pir: [-2  2  0 -2  1  0  1  2  1 -1 -3]
bala: [-2  2  0 -2  1  0  1  2  1 -1 -4]
luzu: [ -2   2   0  -2   1  -2   1  -2 -12  35   7]
ragi: [ 3 -3  0  3 -1  1 -1 -3 -1  1  5]
Feb: [-3  3  7 -5  8  8 -3 -1 -6 16  3]
rosof: [-10  12   2 -16  29  30 -10  -5 -18  58  13]
Dav: [-3  3 -1 -5  7  8 -3 -1 -5 15  3]
common bala Feb:  : [-1]
order: [-3 -1  3  3 16 -5  8 -3 -6  7  8] : Feb
common pir rosof:  : [2]
common Feb rosof:  : [-5]
which: [ -2   2   0  -2   1  -2   1  -2 -12  35   7] : luzu

Dav: [ 13 -35   8 -11 -27   9 -55  22  14 -25  13   3   4  10 -13]
Kaz: [-14  -2   5 -10  16  22  16  13   2  20  18   3  -1   7  19]
pir: [ 20  17  12  26 -18 -20   3  26   9  26  -8   8  13  10  10]
bala: [-14 -38  11 -21 -22   9 -19   6  -4 -25  -5 -16  -8  24  22]
Ziga: [-12  -7 -19 -16   9   3 -59   2  -6  26 -14  -1 -10  -9  27]
pela: [ 10  26  10  -8  13 -18  12  26 -20   8  17  26  20   3  10]
which: [-14 -38  11 -21 -22   9 -19   6  -4 -25  -5 -16  -8  24  22] : bala
which: [26  9 26 -8  8 13] : pir
order: [ 10  20  17  12  26 -18 -20   3  26   9  26  -8   8  13  10] : pir

pela: [ 13   8   0  11 -45   1  46  15   1  -9 -49 -21   7   9   0   3  20   1
  29  17   0  10 -43]
bala: [-10  -6  21   1  18  -7 -43  -9  -5   1  17   2  -2  -6  -8  -4   5  -4
   2  -7 -12  14  12]
luzu: [ -4  17  -7   1 -43  -6  -6  18  -4   1  -2  21  -7  14  -4   2  -9   2
  -8   5 -12  12 -10]
which: [-4  1 -2] : luzu
which: [-10  -6  21   1  18  -7 -43  -9  -5   1  17   2  -2  -6  -8  -4   5  -4
   2  -7 -12  14  12] : bala
which: [ 46  15   1  -9 -49 -21] : pela
order: [ 12  14 -12  -7   2  -4   5  -4  -8  -6  -2   2  17   1  -5  -9 -43  -7
  18   1  21  -6 -10] : bala

rosof: [38 -4  0 15 21 12 21]
Feb: [-20  -2  20  -6 -28   4  29]
sala: [  8 -13 -19  24  -8 -13 -13]
Ziga: [-47 -12  21 -30  -2  -3   5]
bala: [  5   3 -30  21  -2  -5 -40]
ragi: [ 24  -8 -13 -19 -14   4  29]
pela: [-47   9  21 -30  -2  -3  18]
Zonel: [-47   9  21 -13  -2  -3   5]
which: [ 24  -8 -13 -13] : sala
which: [-2 -3 18] : pela
common Zonel ragi:  : [-13]
which: [-47   9  21 -30  -2  -3  18] : pela
common ragi Zonel:  : [-13]

Zonel: [-15   6 -40  19 -23 -18 -29  44   6  -3   4 -12  10 -27 -12]
Feb: [-15   6 -40  21 -22 -18 -29  45   6  -7   4 -20   4 -27 -12]
rosof: [-15   6 -40  21 -23 -18 -29  46   3   5   4   3  10 -27 -12]
pir: [-15   6 -45  23 -24 -18 -30  54   6  -3   4 -12  10 -27 -12]
ragi: [-15   6 -40  21 -23 -18 -29  46   6 -12   4 -19 -11 -27 -12]
sala: [-15   6 -40  21 -23 -18 -29  47   6  -3   4 -12  10 -27 -12]
Ziga: [-15   6 -25  10 -14 -16 -19  26   6  -3   4 -12  10 -24 -12]
rev: [  6  46 -29] : ragi
order: [-40 -15 -27 -29   4   6 -18  21  -7 -22 -20 -12   6  45   4] : Feb
which: [-15   6 -45  23 -24 -18 -30  54   6  -3   4 -12  10 -27 -12] : pir
which: [-15   6 -25  10 -14 -16 -19  26   6  -3   4 -12  10 -24 -12] : Ziga
order: [  4  54 -18 -24   6 -12 -45  -3 -27 -12  23 -15  10 -30   6] : pir

luzu: [37 19 16  0]
Ziga: [  0   0 -16  17]
pela: [17 -4  6  7]
pir: [ 16 -13   6   7]
rosof: [33 -4 -6 51]
sala: [ -8 -54 -13 -31]
Dav: [ 0  1 -9 -4]
Feb: [-51 -11   6 -18]
Kaz: [ -1 -13   5 -37]
ragi: [-18 -11   6 -50]
order: [-9 -4  0  1] : Dav
which: [ 16 -13   6   7] : pir
order: [-50 -11 -18   6] : ragi
common luzu Ziga:  : [0]

rosof: [-11   8  -4  48  34  -5 -24  -7 -21  45  17   2 -16  17 -11 -29  38  46
  38  -7 -20  20 -18 -39  10]
pela: [  2 -20 -11  46  10 -39 -16   8  17  48  45  -7 -11  17  -4 -24  -7 -29
 -18  20 -21  34  26  38  -5]
luzu: [ -4 -22  -9  22   1  -3 -10   1   8  23  -4  17  45 -11  -7 -19  11 -30
 -13   3 -15   4 -11 -19  -9]
Feb: [ 10 -29  38   2  46  -7  -5  -4 -24  34  47 -11   8  45 -21  -7  20 -39
 -18 -20  25 -11 -16  17  17]
Zonel: [ -4 -22  -9  39   1  -3 -10   1   8  23  15  -4  16   1  15 -24  -7 -29
 -18  20 -21  34  26  48 -13]
which: [  2 -20 -11  46  10 -39 -16   8  17  48  45  -7 -11  17  -4 -24  -7 -29
 -18  20 -21  34  26  38  -5] : pela
rev: [ -4  17 -11  -7  45] : pela
order: [ -5  38  26  34 -21  20 -18 -29  -7 -24  -4  17 -11  -7  45  48  17   8
 -16 -39  10  46 -11 -20   2] : pela
order: [-39 -29 -24 -21 -20 -18 -16 -11 -11  -7  -7  -5  -4   2   8  10  17  17
  20  34  38  38  45  46  48] : rosof
which: [ -4 -22  -9  22   1  -3 -10   1   8  23  -4  17  45 -11  -7 -19  11 -30
 -13   3 -15   4 -11 -19  -9] : luzu

luzu: [  6   5 -13  -1  16  10 -14  -5 -10  -5 -11   1   0   6 -18  -6  -5 -17
  11   4  -4 -21   6 -10  -2   9   0  -4  -1  13 -19  12   6   7  -9   6
  11   5   0   8  -7  15   0   6   3 -24  19  -9  12  -1 -24  11 -12 -13
 -13   6 -15  10 -12]
Feb: [  3   3 -20   7  11  13 -13  -2 -13  -5 -14   2   0   9 -15  -8  -8 -21
  17  -3  -9   4 -13  -3   1  11  -4  -2   4  22 -13  10   4   9  -5  -3
  12   3   7   8 -18  15  -9  15   2 -18   7 -21  15  -1 -17  13 -15  -9
  -9  11 -13  10 -13]
bala: [  7  21  11  -9  11  -3 -34 -17   5  -2   6  -7  -5   3  -8 -15   5   2
  34  16  -2  -8  20  -9 -17 -14  25  -5 -19  -7   5  13   7  29 -20  18
  17  10   8  -6 -11   5   0  -3  13  -5   7  -4   9  12 -34   0  18   0
   7  20  10  17   5]
ragi: [  2  12 -25   3  16  11 -16  -5 -10  -8 -20  -5   0   9  -9  -7  -8 -16
  12   3  -3 -11  -7  -9  -1   8  -2   5  -7  13 -13  14   7   4  -9   1
   5   6  -2  16 -12  18  -5  10   0 -20   6 -11  10  -3 -16  12  -7 -12
  -8   6 -21   8 -13]
Ziga: [  5  -5 -33  12  12  26  -3   7 -29 -14 -26   9  -9  19 -15 -10 -10 -32
   7  -4  -6 -23 -24 -11   6  20 -26   7  13  26 -24   0   7   3   0 -11
  12   3  -2   9  -7  14 -10  23  -8 -31  12 -20  15  -4 -10  17 -31 -18
 -13   3 -30   9 -22]
pir: [  5   6  14   0   9   7 -20  -5  -7  -5  -9  -2  -3   3  -6  -2   1 -17
  -9  13  -7  12  -3   5  -2  -7   3 -11  -1   8 -15   7  11  11 -17   8
  13  -1  -3   6 -14  15  -5  12  -1 -23  15 -11   7   3 -26   7  -1 -15
  -9   9 -12   8 -12]
rosof: [ 15 -17 -18 -21 -13 -15 -13   0  -8  -8   7  11  -9   9 -13  -5 -18   3
  15 -15   1  -9 -13   9  13  -3   3  22 -20 -18   4  -5 -14  -9   3  -1
   2  -4  11   3  15  -2  15   7  -2   8  -3 -13  10  13  10  -3   4  11
   7  17 -21  12  -9]
Zonel: [ 10  25  43 -23   2 -21 -49 -25  30  12  19 -13  10 -22   6  -4   4  24
  52  22   3   1  46  -7 -33 -28  52  -8 -31 -22  14  20   5  36 -27  37
  10   7   3 -10 -15   8   1 -19  -2  -4 -16  21 -18  15 -25  19  48  15
   8  18  25  19  13]
rev: [ 13  -7   5  -2   8  -1  -9  -7 -11  -3   3  12] : ragi
order: [  7  11  -5   9  -5  -4  22   8   2 -14   4   9  -3 -15  10   7  -3 -17
  15  15  -8   2   7  -9  12  17 -18  -9  -2 -18 -13 -15 -21 -13   3 -20
  10  -8   0  -9  -2 -13 -13   4 -21 -13  -1  13  -3  13  11 -13   1   4
   3   3  15  -9  11] : Feb
which: [ 15 -17 -18 -21 -13 -15 -13   0  -8  -8   7  11  -9   9 -13  -5 -18   3
  15 -15   1  -9 -13   9  13  -3   3  22 -20 -18   4  -5 -14  -9   3  -1
   2  -4  11   3  15  -2  15   7  -2   8  -3 -13  10  13  10  -3   4  11
   7  17 -21  12  -9] : rosof
which: [  5  -5 -33  12  12  26  -3   7 -29 -14 -26   9  -9  19 -15 -10 -10 -32
   7  -4  -6 -23 -24 -11   6  20 -26   7  13  26 -24   0   7   3   0 -11
  12   3  -2   9  -7  14 -10  23  -8 -31  12 -20  15  -4 -10  17 -31 -18
 -13   3 -30   9 -22] : Ziga
which: [ -2   8  -3 -13  10  13  10  -3] : rosof
rev: [-7 -2  5] : pir

sala: [  2  14  13 -35  29]
pela: [ 11  -4 -42  43 -41]
Kaz: [17 -9 -2 -3  0]
Zonel: [ 18 -20 -22  20  23]
ragi: [17 -9  4 -3  0]
Dav: [  2  14  43 -14  29]
bala: [-63 -30 -36 -30  43]
Ziga: [  2  14  43 -35  29]
rosof: [ 23  45 -12  -6 -41]
pir: [  5   8   0  -4 -28]
rev: [ 0 -3 -2] : Kaz
rev: [ 0 -3  4 -9] : ragi

pir: [  0 -19 -17   0  -4   2  34   1  10  -3   0  13   0   0 -47   0   8 -10
  31 -31  45 -15  43 -11  -1  11  -4   8  21   8 -38   0  24  -2 -32  -4
   8  14  15  32 -14  14  19 -21  16 -20 -14]
ragi: [ 22   0 -12 -28  40   0  -1  15   7  -7  -8   0 -26  19   0   0   0 -16
  -5   3  12 -18  38  -4   0  45  28  29   2   0   0  20   0  10   0 -16
 -25 -18  -2  28 -18   9  12 -16  32  -6 -13]
pela: [ 17 -18  -7 -26  12 -10   3  -5   1  -6  -1   1   0   0 -23   3  17 -14
   0  -3  17 -12  31  -9   9  24  10  22   0  -3 -15  -5  30   8 -14 -15
 -15 -12   8  18 -13  12  14 -23  -2   0  -7]
Ziga: [ 22   3 -19 -24   9  -8  20   0 -12  17   0  -4 -22   0 -29  32   5 -16
   0 -29  13   0  37  10   0   8  -5  12  14   0   0  -1  15   0 -14  15
  16  -1  32  -4 -21 -14 -20   8  14  14 -13]
which: [ 22   3 -19 -24   9  -8  20   0 -12  17   0  -4 -22   0 -29  32   5 -16
   0 -29  13   0  37  10   0   8  -5  12  14   0   0  -1  15   0 -14  15
  16  -1  32  -4 -21 -14 -20   8  14  14 -13] : Ziga
which: [ 22   0 -12 -28  40   0  -1  15   7  -7  -8   0 -26  19   0   0   0 -16
  -5   3  12 -18  38  -4   0  45  28  29   2   0   0  20   0  10   0 -16
 -25 -18  -2  28 -18   9  12 -16  32  -6 -13] : ragi
which: [ 20   0 -12] : Ziga
which: [ -4   8  14  15  32 -14  14  19 -21  16 -20] : pir
which: [-14 -15 -15 -12   8  18 -13  12] : pela
rev: [-24 -19] : Ziga

pir: [ -4   6   4   0  -4   8  14   4  -3   0   4  -8  -3   4   3 -11   6  -4
   1  -5   5  -9   1   9  -2  -1   0  -1   3  -9   4  -5  -1  -6   0  -5
  -3  -5   0  -1   0   1   0  -1  11   8   0  -3  -2   2   1]
Zonel: [  1   1  -3  12  14   2   2  10 -10   4  -3  13  -3   5 -13  -3 -12  10
   9  -1   2  -6  -8  -7  -6 -14  -5  11  -4   0   0   0  -5   4   2   5
   0  -4  -1   4  -2  -1   1  -8   9   3   0  -2   0 -12   4]
ragi: [-5  3  6 -2  0  5 10  2 -1  2 -1 -5 -3  2  1 -6  3 -4  2 -2  6 -8  2  4
 -1 -1  2 -5  0 -5  4 -7 -2 -3  2 -5 -1 -4  1  2  0  2  2  0  9  3 -1 -4
  0  1 -2]
Feb: [ 25  13   7  -8   6   9  -2 -12  22 -17 -18 -10  -8  -4  14  -5   9  12
 -20   3  -3  13 -12 -25  -9  -3  14 -24  14   0   2   7  12   6  12   3
   2   6   1 -12   5 -13  -4   7   6 -13   3  16 -15  -1 -15]
Kaz: [-10   4  -1  -5  -2   5   3  -3  -3  -8  -5 -12 -13   0   1  -8  -3  -1
  10   3  12 -14  -4  -1  -6  -4   4   1  -7  -6   5   2   0   1  11   9
   0   0  14  10   4 -12   0   2  13   9   2  -2   0   2  -3]
which: [ -4   6   4   0  -4   8  14   4  -3   0   4  -8  -3   4   3 -11   6  -4
   1  -5   5  -9   1   9  -2  -1   0  -1   3  -9   4  -5  -1  -6   0  -5
  -3  -5   0  -1   0   1   0  -1  11   8   0  -3  -2   2   1] : pir
order: [ -3   2   0  -2   2   9  13   2   0 -12   4  10  14   0   0   9  11   1
   0   2   5  -6  -7   1   4  -4  -6  -1  -4 -14  12   3  10  -1  -3  -8
   1   0 -13 -12  -5  -8  -3  -3   3   5  -2  -5  -1   4 -10] : Kaz

Dav: [  7  -1   4   6 -26  -6  24   4  -5  -7 -29 -23   3  21 -12  13  13]
pir: [  6  -5   6   1 -17  -9  24   3  -8  -8 -17 -29   1  19 -19  12   2]
Zonel: [  5   6   4   6 -17   2  19   6   1  -4 -24  -9   3  -1  -1  -3  10]
bala: [ -1  -1 -14  -6  13 -16   3  -5   2   4  15   8  -3   4   1   5 -15]
luzu: [  2   6   7   4 -13  -7   8   4   2  -2 -13  -4   2  -9   0  -8   5]
Feb: [ -9   4   6  -1   4   7  -9  -1   5   4   4  13   0 -17   5   0  -8]
rosof: [  4 -17  13   4   8  -9 -13   0   7  -3   2  -1   0  -1   5   6   5]
ragi: [ -3   6   2   0   4   7  -9  -1  -6   4   4  13   0 -17   8 -13  -1]
Kaz: [  7  -2 -29  -7  -1   2  36   0   1   2   0  -2  -1  25   0  20 -16]
rev: [ 6  4 -1] : Dav
which: [  7  -1   4   6 -26  -6  24   4  -5  -7 -29 -23   3  21 -12  13  13] : Dav
order: [ 20 -16   7  -2 -29  -7  -1   2  36   0   1   2   0  -2  -1  25   0] : Kaz
which: [ 0 -8  5] : luzu
order: [ -1 -13   8 -17   0  13   4   4  -6  -1  -9   7   4   0   2   6  -3] : ragi
rev: [-1  7] : Dav
which: [ -1  -1 -14  -6  13 -16   3  -5   2   4  15   8  -3   4   1   5 -15] : bala

pela: [-35 -35 -44 -39 -35 -35 -40 -37 -35 -43 -43 -42 -43 -36 -34 -39 -41 -43
 -40 -33]
pir: [-29 -28 -33 -37 -37 -29 -36 -28 -38 -37 -30 -33 -28 -37 -30 -33 -29 -31
 -29 -36]
bala: [-35 -41 -39 -43 -43 -35 -42 -34 -44 -40 -36 -40 -33 -43 -35 -39 -35 -37
 -35 -42]
Feb: [-40 -38 -44 -48 -47 -39 -47 -39 -48 -48 -41 -44 -38 -47 -42 -43 -40 -41
 -39 -47]
Dav: [-26 -33 -25 -29 -27 -32 -41 -32 -25 -29 -33 -31 -28 -33 -29 -31 -28 -29
 -28 -32]
common Feb Dav:  : [-41]
rev: [-39 -47 -39 -47 -48 -44] : Feb
which: [-47 -39 -47 -39] : Feb
which: [-35 -35 -44 -39 -35 -35 -40 -37 -35 -43 -43 -42] : pela
which: [-40 -38 -44 -48 -47 -39 -47 -39 -48 -48 -41 -44 -38 -47 -42 -43 -40 -41
 -39 -47] : Feb
order: [-44 -43 -43 -43 -42 -42 -41 -40 -40 -39 -39 -37 -36 -35 -35 -35 -35 -35
 -34 -33] : bala

Ziga: [ 34   2 -10  31  16  51  41]
Zonel: [ -9 -10  24  14   3  29  20]
luzu: [-10  -7 -11  -9  -8 -11 -10]
common Zonel Ziga:  : [-10]
rev: [ -7 -10] : luzu
rev: [41 51] : Ziga

